Each path below is one point turned by a fixed rotation once a step. After each direction that follows a path, write how fast that rotation turns it, in deg/step (0 if it stays still).
Each turn is a multiple of 5 degrees from 10 to 175, or 0.
Each row of a path follows its step; steps can be skipped.
Rotation 1:
step 0: [-14 -15 -10 -35 -19  40 -11  32   4  12   3  -6  23  -8 -14 -32  25   0
  18  13  24 -11   1   0  11   8  15  32 -11 -11   7  -2  29  -3 -22  -6
  22  20 -35   3 -27 -18   3  -1 -13  20  -9  27]
step 1: [ 53 -27 -11  -7  10  20 -17  -7  25  -6 -27  -9   9   4 -26  27  -4  -5
  -1  23   0 -23  16  -9 -36  13  -7  17  -4 -30 -25 -15  -8  -1   5  -7
  38   9  -4  11  11  -9 -11  25 -21   8 -14  15]
step 2: [  7 -26  19   2   0   5 -10  19  -8  -5 -14 -20 -20 -12  -2  -1  19 -19
   2 -11  13   6  38   3  -8  -5 -14  32 -22   2  -9 -37  25  -2  41   0
 -36   4 -19   3  11   2  -6 -16 -38 -20  16  34]
step 3: [ -4  11  -1  10  -6 -24 -30  29  10 -14   2  -6  -5  -4 -47  36  10   5
  -7  14  -6  -9  23   3   5 -10  11  22  11   2  -8   1  12  29 -30  -4
 -33   9 -23 -22 -18  -8  18  30 -17  -9 -35  22]
step 4: [ -6 -24  14  -9  -6  13 -28  17 -25  -6   7 -33 -33   4 -24   6 -20  18
  19  31  16   4   9 -27  16   7   1  -8 -20 -24  26 -28 -41  39  -2  -1
   2  -3   0  -3   1 -13 -32   4   0  -7 -10   8]
step 5: [  1 -27   3   6  26   5 -29  28 -14  23  11  -1  -4  -1 -12 -19   4  40
  29   6 -17 -11 -11   4 -35 -17  25  16  -4  15  15  -8   5   3   2 -30
  24  -5 -51 -14 -17  -1   8  -6 -25 -10  18   7]
step 6: [-11   3   7   0   2  14 -31  12  -6  13   2 -24   5  -8 -27  12  36  -1
  28 -11 -44 -21 -20  -7 -22  32  -7  34  -9 -23 -22 -26  -7   6  -7  21
  17  13  23   2   0  15  -7  39  -4   1  11  15]
step 7: [  1   8  -8  16 -14  29 -13  21  -2   5  -2 -31  14   5  -3  10   6  15
 -15  -8  11  -8  31  -4 -12   9   9  50  26   3   9 -25 -15  -4  -2 -17
 -19  33  -7  32 -10 -31 -38 -17 -17  -7  34   6]
step 8: [  6  -5  15  13   9  21 -43  50   9 -20 -30  18  33  -2   2  -3 -11 -21
  34  14   4  26   8   5   0 -17   9  17  17 -31 -24 -16   6  14 -26   3
  -3  24 -13 -10   4 -12   6   6 -19 -14 -15  -8]
step 9: [-33  -7   9  -5  23  15 -14  12  28  -6 -22  -1 -23 -23 -40 -20   9  14
   3  14  40  12  34 -21 -29   0   3  11 -14  -6  -3 -12  -2  14   9  29
  24   8  -3  17 -14  -9 -23   6   3  12 -19  34]
step 10: [  9 -39  -4  -9   1  -7 -30 -16   7  -7 -19  -5   4   2 -11 -21   9  -2
  -5   7  -6 -26  18  -8 -16   6  32  16   4  -9  27   0   2   9  19 -12
 -15  14 -21 -26 -10  15 -28  22 -68  12 -12  -6]
Directions:
[ 3 -1  0  4 15  0  7 -2  8 -4  1  3 -5 -1 -1 -5  6  3  2  8  1 -6 -8 -2
 -5  1  3 -7 -7 -9 10 -5  4 -8  2  4 16  2 -1 -4  2 -4  1 -5 -6 -3 -1  2]
85
[12  3  0  1 -5 -8 -8  7 -5 -5  1 11 10 -1 -9 -1  2 -2  3  6 -8 -1 -3  5
 -5 -3 -4  1  4 -3 11  4  7  1 -1  5  1 -2  1  5  5 -1  8  9  2  6 -5 -7]
145
[ -6   3   3  -2 -13   6   8  -2  -5 -10   3  -6   7  -8  -1   8  -7   0
   4   5   1   4   0   2   1  -3  -2  -3   2  -8   4   3  -2  -4 -11   1
   3  -4  -7   0 -10 -11  -2  -4  -3 -10  -4  -4]
90
[ -2  -9   0   6  -2   4  -3  -3  -9   3   6  -2   0   7   4  -1  14   7
   1   1 -12   7  -1   3   4   2  -6  -4   6   4   8   4  -5   0   2  -7
   8   0   2  -7  -8   4  -5   0   6  -1  -9   6]
55
[ -1  -2  -6   7   0   5   4  -1  -3  -6  -2   0   0  -6   0   0  -7   4
   7   5  -3  -2  -1  -1   8  -8  10   7   3  -1   2  11  14  -2   5 -10
  -3   5   6 -10  -1   0   1   3   0   5  10   7]
145
[-11   7   0   2  -4  -8  -2   1  -2   2   2  -5   2  -3   1  -5   2  -2
   1  -2   9  -6   0  -2  -5  -7   0  -7 -10  -5   8  10 -12  10   5 -11
   4   1  -3  -4   1   8   4   8  -4   1   3  -2]
60
